In the data rows, the value 128 means zero.
Here are some points, each followed by its number:
[139 153 143 139 117 102 136 100 102 105 160  86 120 114 145 139  84 115 158 142 131 115 119 150] 0
[ 98 180 138 173  89 106 132 146 126 100 141 146  74 138 135 144 145 191 111 116 131 167 144 127] 1
[ 98  31 105   2 166  54 236  76 108 156 117 198 148 131  96 139 131 175 195 134 126 129 153 135] 2
[115 122  94 116 110 105 175 117 133 101 103 134 128 130 117 111 137  98 165 142  97 160  71 144] 3
[121  80 111 125 170 110 121  75 130 173 122 138 158 126 143 109 146 142 151 130 143 131 168 144] 4
[143 163 119 162 113 109 136 141 136 144 156 117 128 127 137 100 148 117 127 104  93 148 120 173] 5
[129  93 126 107 157 104 163  97 127 182 113 132 137 137 131 121 141 113 163 138 122 120 142 155] 6
[122  73 148  82 135 165 118 109  53 181 123 150 114 154 142 108 165 122 115 149 109 113 134 104] 7
[139  95 108 132 141  76 123 209 186 168  70 174 166 125  85 186 123 117 158 205 149 138 105 165] 8
[156  91  98 107 139 103 118 135 158 148 110 150 148 143 101 138 157 133 149 112 108 120  89 119] 9
[ 32 209 132 165  57 174  94 157 139  88  92 140 113 148 117 194 186 235 120 127 159 201 191  83] 10
[101 149 122 215 158 110 159 141 201 156 123 120 194 116  67 149 165 117 171 196 243 107 147 132] 11
[128 172 130 170 142 110 117 141 142 128 154 117  76 131 139 152  97 103  85 126 148 108 141 150] 12
[115 122 217 103 141 203 120 129 107 139  71 140  90 107 135 192 125 177 105  69 158 109 191  22] 13
Which point above is nearest to each new point? Its number follows each.
[148 106 150 118 120 149  93 113  64 153 124 125  90 140 143  99 139 102 120 123 130  96 108 127] 7
[202 111 118 159 119 104 117 169 130 108  96 181 124 137 174 127 100  94  94 147 138 125 123 133] 12
[142  96 176 102 138 152 118 131  92 134 125 127  94 122 124 135 106 132 128 105 137  98 135  92] 7
[144 120  99 255 142  38  81 164 173 174 216 167 128 117 141 145 179 181  97  25  65 124  63 167] 5
[143 121 180 143 128 169  97 131  32 147 128 128  66 112 126 123 131  85  97  96 120 119 107  65] 7
[179 216 129 242 139  94 148 161 176 194 240  73 116  34 114 101  94 107 133 133  97 139  82 194] 5
[139  74 124 138 195  90 166  98 174 163 108 107 221  91 187 161  95 144 162 150 187 107 218 164] 4
[142  94 184 106 137 162 114 129  83 137 126 127  90 115 123 134 112 133 128  99 143  94 134  86] 7
[255 129  44 180 101  46 137 215 148 100 128 223 100 165 219 149  80  48  20 207 255 129 229 154] 12
[150 141 129  96 173 188  63  65 136 151 151 156 147 155 141  90  98 100 114  76 132 142 142 169] 4
[144 125 170 137 124 147  96 117  58 158 129 118  71 137 127 106 141 114 101  87 142 138 107  96] 7
[155 175 143 169 155 125 100 144 145 101 142 100  81 119 154 148  55  65  86 145 162  82 161 149] 12
[142 160 116 156 134 110 150 160 153 125 158 117 110 134 123 126  98 131 115 120 156 114 169 162] 12
[ 88 149 156 103  91 192 122 109  93 121 121 110  80 131 159 127 123 167 116 110 126 144 147  92] 1
[ 86  97 152  48 111 149 139 134 189 141  97 163 139 145  63 190 155 200 130 125 155 133 190 106] 9
[133 114 101  98  91 167 124 113 160 111 145 142 141 175 149  67  88 134 138 115  94  73 136 115] 9
[178 212 132 244 140  93 148 161 176 198 242  82 116  25 109 103  92 112 133 134  98 118  81 196] 5
[142 109 128  62 132  74 179 166 154 143 124 163 138 128  58 145 148 122 141 160 125 135 101 129] 9
[163 194 255 122 128 152  82  90   0 147 255   0  75  13 137 190  17 156 196 236 215  20 108  78] 0
[141 150 182 148 112 100 121  68  63 140 166  88 119 101 127 110 144 125 113 136 160 106 110 114] 0
[142 115 169 138 126 149  95 117  54 157 129 122  71 132 121 106 135 115 101  87 142 131 106  96] 7
[139 108  96 110 153 165 116 115 139 132 126 172 177 151 163 130 122 181 107 203 126 100 151 138] 4
[135 134 125  84 112 180 110  92 136 129 131 120 167 142 137  59 117 109 134  98  69 107 132 142] 5
[141 151 142 175 126 123 118 176 126 111 138  93 131 101 137  93 110 119 145  93  86 135 127 164] 5
[101 157 156 134  99 132 109 105  87 124 139 132  77 144 129 124 156 163  98 100 137 183 138 107] 1
[126 131 116  61 154 218  72  17 158 157 177 173 178 160 160  30  99 157  99 114 104 135 159 138] 4
[153 135 145 151 121 108 126 141 120 109 150  82 133 111 119 126 104 123 164 121 103 139 120 155] 0
[110 141 163 130  97 187 103 100  79 159  91 134  73 138 155 113 141 124 100  79 106 149 126  85] 7
